One hidden turn or mirror swaps the rows below in pairs. Which row is each named row swapped with?
Z_846: [-25  -3  -1 -28  -2 -13  30   6  14  -2  -7  22 -24 -24   5 -12  16  -4
   9  34 -12  20 -26  10  24   5 -21]
Z_458: [-31  -2 -14 -16 -21 -19  13  18   7 -30 -10  32 -11 -33  -2  -5  16  20
  -8  21 -20   7  -6   7  24  -3  -9]
Z_465: [  4   2  -1 -30  15 -26  10  31 -17  -1  -3  15   5  13   7 -24  -3  -4
 -15  -6  -1  36   1  20   5  23 -10]
Z_153: [-19   7  -6   1  26  -9  17  28 -12 -18   0  22 -22 -30 -12  -3  -7   6
  -7 -25 -19   8  -8  41  15  -1   0]
Z_662: [-28 -10  -6 -13   8 -19  33  12 -17 -18  -7  19 -21 -14   4  -1   6  22
  15   4 -16  20   4  11 -20  12  -5]
Z_10: [  3   6 -22   6 -12   9  10   2 -22  -4  13  27  -7 -20   4 -15   7  24
 -11  -6  14  18  -4 -15  34  25  -7]
Z_209: [ -9 -11 -15 -43 -11 -14   0  30 -29   1  -8  11 -10 -12 -10 -27  20  15
  -3 -15  13  20  -7  26  19 -21 -22]
Z_959: [-18  -9 -11  -9   5 -14 -12  17  -9  -5  10  37 -30 -36   2 -19   4  -3
 -10   5   9  14 -20  41  -9   7 -15]
Z_221: [-16  -8  -3 -10  44  23  11  11  -3  17   3  14  -6 -20 -10  -7   0   7
   0 -26  -3  13 -22   5  24  17  -4]
Z_915: [-15  18  -7 -21 -18 -18   3  19 -14 -10   3  17 -10   0  -9  -7  12  -7
   0  36  12  17  -8 -17  -5   5  -3]
Z_812: [  6   0  -4 -17  13   6  -3   3 -22   9  -8 -19  -3 -12  11 -18   4   6
  -8  25 -21  14  22  14  29  -3  -2]
Z_837: [ 11  -1 -13 -37  15 -28 -13  -2 -17 -14   5  -7 -19  -6  -5 -11  22   2
 -11   8  -4   1  12  20  18  -9 -14]
Z_717: [ 11  -8 -22   6  32 -12  14  14 -14  16   1  16 -13 -29  14 -13 -11  12
 -14   4 -19   8   7  16  -6  -9 -34]
Z_3: [-22  23  -7 -21  13   0  15 -11 -33  -2 -22  11  -7  -1   4 -14   4 -12
 -10   0  10  13 -21  16   8 -28   3]
Z_629: [-12   0 -23  11   0   2  -6  35   6 -15  19  14   7  -4 -25   3   4   4
 -19  -4 -18  24  11  -2  30  -4   1]
Z_548: [-29  -2  -1  11   0  -3  -8  11 -29  -2   3  15 -13 -34  -4 -10  -3  25
  15  30  20  17  -6  14   0   4   2]
Z_686: [ -3 -14 -22   5   7  -9  -5  36   9  -8  25   5  13 -13  -9 -12  -4   4
 -19  -5  -9  23  -5  -8  24  21 -10]
Z_496: [-29  -8   5   4  -2 -13  30  20  -9 -15  -8  30  -7 -35 -25 -33  18   3
 -15   6  -9  26   9  15  18 -12 -29]
Z_896: [-39  12   3  -9   8   0  33  34 -17 -17 -18   3 -17 -38  -9 -18  -5   1
  -9  17  10   6  15  16   2   1  -8]
Z_487: [-24  24  -2 -11 -24 -24   8  18   1  -7   9  19  -6  -4  -1  -7   5  -9
  -9  31   3  17 -12 -11  -6   0 -18]
Z_795: [-24   4 -11 -17  30   0 -10   8 -39  11  -6  22   1 -14  -2 -13  -9  12
  -2 -10 -11  24  -3 -17  12   1 -50]
Z_741: [-10 -18 -22 -39   1  -7   6  -6 -15  13 -12  10 -15  -7   4   6  17   8
 -22  15 -23   6   8  33  13  16 -27]
Z_589: [  7  11  -6 -12  10 -26   5 -12  -4 -19 -26  36  -5 -13   4 -26   4  14
  -7  -2   3   8   9  10 -11  11  -7]
Z_710: [-11 -14  -7 -10  45  20   6  15  -8   9  -4  15  -3 -29 -10  -3   7  -6
  -3 -20   7   5 -19  -1  21  22  -4]
Z_685: [  4  -6  -5  -2 -25   5   9  23 -17  -6   4  14 -26 -46  -9  -3  -1   3
  -8 -10   1  -5   1   8  34  10 -35]
Z_78: [ -3   9  -8 -20  11  11  15 -16 -40   2 -29  20  -9  -8  -5  -7   5 -16
 -13   9   9  17 -21  20  12 -19   0]
Z_158: [-21   1 -10 -20  53  10   8  13  -9  12  -8  24  -1 -24 -18 -11  -3  -9
   3 -19  -1  14   2  -1  19  21 -14]
Z_211: [-19  13 -10 -22  10  11  22 -19 -32  -4 -31  10  -7  -4   7  -4  -4 -12
  -7  15   7  15 -17  26   3  -9   4]
Z_884: [-15  20  -3 -18 -21 -27  -4  17  -5 -13   9  19   2  -3 -13 -22  10 -10
  -2  31   9  23 -11  -8   0  -9 -17]
Z_640: [-18 -24  -8 -31  19  -2   8   2 -19  12 -20  26   4 -15   8 -13  14  17
   1  20  -4  -1   2  29  21 -27 -20]
Z_914: [-14 -20 -12   9  -5 -11   4  11  11 -22  -4  28  -1 -12 -12 -28  -8 -12
  -2  -2 -22  22  -9  -2  14  23 -36]
Z_999: [-22   7   2 -21  -5  16  14   3 -19 -18  -9   0   9 -26 -32   0  12   3
  -1 -23  -1  28   5   4 -15   5 -16]
Z_701: [-14  -3 -29   3  -2  -2  -6  32  -4 -11  18  -1  13  -2 -14   2   5   4
 -16 -13  -8  22  17  -4  32  15  -5]
Z_171: [ -1  22  -4 -18  11   7  19 -18 -32   6 -22  21  -7  -6 -14 -11   9 -20
   8  14  11  10 -11  17   8 -20  -5]
Z_42: [ -4 -10 -32 -20   4  21  19  -4 -15  30  -2   5  17 -24 -17 -16 -10   0
  -7  -3 -16  17  -5  31  19   6 -23]
Z_620: [-14  -5 -27 -16   0 -10  13  25 -10 -15 -40  14 -31 -24  13   6   3  13
  15  11  -3  11   8   6   1  -6 -26]
Z_405: [-10  -5 -14 -19  42  33  14  12 -11   4  -6  14   3 -22 -15  -1 -10  -9
   4 -22 -11   8  -2   8  25   6 -22]
Z_723: [ -9  33 -33 -23   9 -12  -6  11  -7 -12 -10  16 -27  -6  14 -10   6   7
  17   1   2  15 -11  29  28 -19 -30]
Z_996: [-20   2 -10  -2  30 -12  10   4   5 -12  13  27 -27 -13  -6 -22  -1  20
  -4   5 -17  12 -19  29 -10 -22 -23]
Z_8: [-12  16   5 -23 -29  -4   2  16 -26   8 -27  -2  12 -14 -12  -7 -11  15
   0   6   0  12  19  15  15 -10 -21]
Z_740: [-24  13 -22 -13  30   7   7  10 -31   9  -7  24 -11 -12  -3  -7 -19  15
  -1  -8 -15  26  -5 -15   4   8 -47]
Z_800: [ -7 -16  -9 -16 -19  17   6  31 -14   0  -9   4 -28 -12 -16  -1   5  16
   1  25   9  11 -17  33  33   4 -20]
Z_929: [  5  -3 -17 -25  12  28   5  -4 -16  -9  -6  26   5 -17 -27 -28   9  12
 -14   8  -5   7 -34   5  -2  -9  -5]
Z_307: [-20  14   1  -1 -11 -17   0  11 -20  -9  -7  15   0  -4  -8  -5   4 -10
   1  36  11  21 -10 -18 -15   3 -15]
Z_839: [-23  18   2 -12   7   8   5  12  13 -23  -9  11 -17 -42   1 -43   9  -2
 -14   4  -2   4  11  -4  12   8 -17]
Z_31: [ -5  12 -32   5  -9   4  22  10 -26  -8  10  22   1 -14   9  -8  13  25
 -13  -9   7  24  -4  -6  31  32 -15]
Z_596: [ -8  36 -18 -27  -1   1  15 -13 -32   3 -16  18  -6  -3   2 -12   3 -14
 -12   0  11  14 -22  20  17 -16  -5]
Z_6: [-11   0 -27   0   4  -4 -15  44   7  -7   4   7   7   4 -11   3   8   6
 -18 -14 -15  18  -4   3  35  16 -13]
Z_871: [-18  -5  -5 -20  49  17   6   9   4  25 -10  22  -9 -17 -13   0   1  -7
  -6 -13   6   6  -8  10  23  20 -11]
Z_857: [  2 -22 -13 -16  10  -4 -13  47  -4   8   5   2  -6 -13 -17   6  24  11
   4   6  11   4   8  20   2   6 -28]
Z_239: [  0  -2 -27   7 -10   1  12   8 -30  -2  16  15   0  -7  -1 -16  10  24
 -15 -12  17  24  -9  -8  36  24 -19]
Z_366: [-13   7 -28  -2   9   3  -1  46  -2  -8  27   8  11  -5  -8   3  -3  -1
 -11  -8 -24  16   5  -5  27  -3 -11]
Z_40: [ -7  -5 -26  -2   6  15 -10  50   5 -11  18  13   0   3 -13  -3  -1   8
  -7  -6 -21  24   0  -8  24   3 -15]
Z_47: [-21  -1  -4  -4  47  25  11  12 -10  17   2  30   5 -21 -23  -7   2   3
   4 -17  -6   7  -2   8  14  15  -7]
Z_252: [-19  14 -17 -11  27   5  -1   9 -26  17 -13  16  -4 -11   8  -8 -20  17
  -2  -4 -14  25  -3 -21  16  -8 -45]
Z_272: [-20   5   8 -11  -7  -3  23  23   4  -8  -2   3   4  17   8 -10 -11   4
   0  18 -21   7 -31   2  21   6 -24]
Z_856: [ -5   0 -13   0  -5  -3  14  23 -15   1  -3  -1 -19 -21  -5  15  15   0
  22  15 -10  28  -3  41  17 -18 -31]
Z_541: [-24 -24 -24 -15  -8  13   2  -1 -19  -8  -1  22  -3 -13   0 -19   9  -1
 -19  24  -9  18  -8  25  12 -37  -6]
Z_783: [-23  22  -9  -7 -26 -25  -3  16  -6  -9  -5  11  -5  -2   1 -11  -1 -10
 -21  28   5  14 -18  -1  -6   3  -5]
Z_224: [-14  -5  -4 -19  -7 -30   5   4 -27   9  17  24 -12 -34   0 -27   5  23
   4  -5   9   4   4  24  19 -21  -1]

Z_8 swaps with Z_589
Z_458 swaps with Z_640
Z_3 swaps with Z_915
Z_252 swaps with Z_10
Z_487 swaps with Z_78
Z_795 swaps with Z_31
Z_307 swaps with Z_596
Z_871 swaps with Z_629
Z_839 swaps with Z_812
Z_914 swaps with Z_42
Z_465 swaps with Z_999

One hidden turn or mirror swaps the rows below in pairs. Which row is each named row swapped with?
Z_511: [  9 -10 -11 -22 -13   8 -29   9   3   9   4  16  13  12 -10 -30  31]
Z_905: [ 46 -11 -15  -2   7 -13 -25  -6  18  15 -11  36 -25  19 -55 -16   9]
Z_781: [ 28   6  15  -3  -5   4 -39  19  32 -22  -1  47 -30  28 -24 -28  18]
Z_331: [ 24   0 -21   0 -21   9 -24  14  -6 -31  -9   4 -29   7  -1  -9  20]
Z_180: [ 31  -4  11   3  -3   0 -39  14  32 -29  -4  48 -34  19 -17 -30  16]
Z_303: [ 14  -7 -14 -19 -15   9 -16  15  -1  21   1   5   7  14 -23 -28  29]
Z_941: [ 19   2 -20  21  -2  34 -16  -9   7 -12 -11  35 -40   7 -21 -22   1]
Z_197: [ 19  -5 -17 -21 -19   5 -22  13   0  11  -3  13  15  25 -13 -29  16]
Z_651: [  6  -6 -23 -25 -13   4 -25  18   7  12   6   9   4  11 -27 -26  31]
Z_251: [ 18 -12 -23 -28 -16   9 -16  24  -2   7   8  11   1  19 -10 -29  24]
Z_235: [  9  -7 -18 -22 -12  -2 -15  15   0  11  -5  11   6  19  -8 -39  26]
Z_338: [ 39 -16  -1  -2   5 -24 -14   1  12  15  -6  35 -34  21 -52 -20   7]
Z_82: [ -7   6  27  -5 -16   9 -16   3  -2 -14   1  15 -24  13 -27 -28   0]
Z_972: [  3  -7 -16 -22 -14  11 -15  16   1  12   1  14  10  17 -20 -30  29]
Z_444: [ 39 -14  -8  -2  17 -14 -20  -2  17  14 -18  33 -19  11 -52 -15   2]
Z_154: [ 24  -2 -24   2 -12   7 -26  14  -7 -35  -6   6 -28   6  -3  -5  19]
Z_44: [ -7  14  20  -2 -19  11 -19   1  -5 -20  -5  12 -22  10 -28 -25   2]
Z_381: [ 32  -7 -18  -7   2 -13 -16   8  23  20  -8  41 -26  10 -60 -19  18]
Z_223: [ 29   1 -18   7 -19   4 -23  11  -4 -33 -11   6 -38  11  -6  -3  18]
Z_865: [ 24  -4   9   0  -4  -2 -47  14  34 -23  -9  43 -33  27 -18 -31  19]
Z_900: [ 26   3 -21  17  -7  31 -19  -3   7 -10 -17  42 -44  12 -24 -16   0]
Z_948: [-11  15  16   4 -17   1 -15   4  -1 -20   2  15 -19  12 -35 -25   0]
Z_236: [ 29 -22 -10  -2  13 -16 -13  -6  14  15 -18  40 -23  14 -49 -19  14]
Z_627: [ 33  -5 -19   5 -21   0 -26  10  -3 -35  -9  10 -33  11  -5  -7  23]
Z_35: [ 42 -17 -10  -2   6 -12 -15   6  19  22  -9  38 -22  10 -51 -17  19]
Z_713: [ 24  -4 -22   4 -18   4 -27   7  -4 -34 -13   7 -32  12  -6  -2  20]
Z_83: [ 25  -3 -20  21  -1  29 -19  -5  11 -11 -13  45 -44   5 -29 -15   1]
Z_353: [ 19 -15 -20 -20 -15   6 -34  19  -6  15   4   2   1   9 -11 -21  16]
Z_28: [ -4  17  24  -4  -8   8 -21   7   1 -21   3  13 -19  15 -37 -19   7]
Z_394: [ 41 -13  -8  -1   6 -15 -23   3  11  15 -15  36 -24  21 -60 -24   7]
Z_803: [ 20   0 -21  21  -2  35 -20  -5  12 -14  -8  39 -38  10 -17 -16   3]
Z_594: [ 38  -2  -1  -1   3 -20 -14  -2  15  19 -18  40 -28   5 -52 -20  14]
Z_670: [ 43 -12 -16   4   1  -6 -21   6  11  26  -6  40 -29   4 -47 -17  -2]
Z_390: [ 21   5 -24  22  -3  29 -16  -5  10 -14 -13  41 -38  10 -19 -21  -1]
Z_617: [  8 -11 -13 -20  -8   9 -23  14   4  14  10   8   2  24 -10 -40  18]
Z_743: [-14  14  20  -8 -15   4 -20   4  -2 -17  -6  13 -27  12 -28 -23   5]
Z_818: [ 36 -15 -13  -6  13  -5 -10   2  13  17 -10  35 -36  10 -56 -15   7]
Z_553: [ 23  -3   8  -1  -4  -5 -36  18  33 -25  -3  54 -34  21 -16 -28  16]
Z_290: [ 37 -11  -9  -5   9 -19 -13   8  20  14 -16  41 -28   9 -55 -18  22]
Z_143: [ 16  -2 -20  19   4  29 -17  -9  12 -17 -15  37 -42   8 -20 -20  -2]
Z_968: [ 22  -3  11   2  -4  -7 -33  17  31 -26   0  48 -34  33 -19 -29  21]
Z_261: [ 32  -7  18  -4  -3  -6 -36  18  30 -22  -1  46 -34  22 -17 -34  14]
Z_139: [ 15  -9 -17 -17  -8   6 -26  18  -3   8   4   6  13  22 -21 -39  18]
Z_214: [ 25  -3 -20   3 -26   0 -22   8  -3 -37 -13  12 -31  15  -1  -9  17]
Z_25: [-14  14  20  -2  -7   7 -16   4   4 -16  -2  12 -26  23 -31 -28   8]
Z_890: [ 18  -1 -23 -19 -12   7 -23  10  -1   9   7   4  13  21 -18 -32  20]

Z_353 swaps with Z_670
Z_44 swaps with Z_180
Z_139 swaps with Z_394
Z_818 swaps with Z_251
Z_35 swaps with Z_303
Z_594 swaps with Z_511

